In the rows, zero is written as 128.
A single turn carries every row of the set below to another of its rows. Some are shown first; where does it send the rows asked next?
k_893: [100 160 129 128 135 116 135 150 141 157 147 117 146 144 103 130  92 153
 108 152 120 106 113 112 139 109 160]
k_373: [108 144 120 112 151 111 150 129 127 183  99 122 119 137 117 149 102 165
 112 185 124 137 130  87 144 122 125]
k_828: [108  93 122 114 111 100 122 117 106 154  98 135 121 142 117 142 117 140
 126 147 134 165 129  83 136  86 134]
k_958: [ 99 115 127 108 151 116 166 108 129 158 140 137 141 134  89 140 108 180
 123 152  95 152 118  81  85 105 130]
k_814: [ 97 109  89 116 150 110 154 155 164 144 119 120 140 132 139 118  93 135
 121 130 126 137  98 105 141 126 144]
k_964: [105 126 131 112 131 114 110 105 118 135 132 116 130 180 124 120 101 171
 119 138 141 162 118 119 115 111 159]
k_563: [112 139 111 133 127 117 126  87 120 128 149 142 134 124  79 155 101 124
 136 134  82 133  89 122 125 105 142]
k_165: [115 155 154 141 161 110 135 114 108 153 125 155 135 119 124 146 118 165
 143 167  93 164 104 131 116 111 144]
k_396: [ 86 133 122 115 113 120 144 134 139 138 114 129 150 161 110 134 102 142
 116 165 115 155  71 122  93 104 156]
k_368: [103 133 126 104 166 114 135 101 132 153 130 180 138 146  99 116  76 131
 110 135  73 119 129 129 142 110 126]
k_262: [109 141 117 119 136 105 141 111 106 144  65 109 140 130 164 122 106 144
 113 155 122 147 112 113 137 104 118]
k_800: [ 95 106 144 112 136 116 148 134 132 158  88 131 159 145 141 103  81 152
 109 151 126 171 129 120 154  95 128]
k_309: [114 148 120  96 150 108 137 106 104 154 134 117 187 119 121 112  81 143
 121 104 106 136 121 101 132 113 117]
k_915: [112 106 113 113 162 109 160 106 139 162  93 158 143  96 106 132 100 129
 136 145  69 151 107 111 135 109 120]
k_650: [ 72 125 108  99 164 104 136 111 133 128  93 135 131 123 121 107  82 122
 112 123 105 134 135  99 164 106 121]
k_17: [105 140 102 144 136 114 143 122 129 147 149 110 116 132 128 148 118 136
 147 129 146 171 111 108 133 128 128]
k_526: [ 90 131 110 119 148 122 175 108 117 183 134 101 142 132  92 147  88 129
 109 127 114 153 126 100 132 125 108]
k_739: [110 117  93 114 155 114 149  94 180 130 134 122 140 166 107 129 106 142
 157 147  99 145 110 111 124 113 123]
k_846: [110 123 100 123 149 114 132 102 129 114  91 151 122 143 140 160  88 148
 133 175 100 151  77 114 141 125 135]
k_18: [ 95 134 129 117 174 123 159 104 126 136 127 135 173 144 117 136  62 150
 110 140  73 137  89 137 120 123 141]
k_747: [ 97 104 111 112 132 118 136  94 141 136 116 118 162 170 106 127  68 129
 127 114 122 141 134 106 164 101 120]
k_909: [105 125 129 129 149 108 130 130 117 136  92 201 131 132 148 138  95 149
 132 136 111 137 107 109 127 111 141]
k_507: [ 98 136 132 129 134  95 113 122  89 136 119 145 116 124 126 124 131 170
 131 121 127 143 110  90 139 115 124]
k_491: [105 155 121 111 142  99 111  98 103 132 149  98 125 156 114 111 114 138
 103 141 101 129 117 130 134 102 134]
k_623: [126 123 141 114 133 117 134  99 128 162 149 116 158 133  97 110  97 163
 124 126 112 143 157 106 128  83 138]
k_538: [128 124  99 113 141 124 158  88 119 144  98 151 149 127 151 137  71 110
 115 147  96 161 112 131 128 106 106]
k_51: [ 71 122 130 139 131 109 157 125 131 142 124 149 137 140  99 161 108 113
 148 158 112 176 113 100 138  89 112]
k_558: [139 132 117 132 137 116 136 100 104 134 157 158 160 141 137 136  92 149
 128 110  98 134  98 127 105 113 130]
k_286: [111 149 137 121 139 127 159 123 156 146 120 144 175 140 119 134  76 169
 142 184 110 152 111 105 150 104 110]
k_798: [118 145 126 131 131 119 130  82 102 149 115 155  94 147 117 137 113 139
 107 163  94 146 117 139 113 103 128]

k_538 turns into k_909
k_828 turns into k_964
Now these:
k_373 turns into k_17
k_915 turns into k_846
k_51 turns into k_396
k_507 turns into k_491

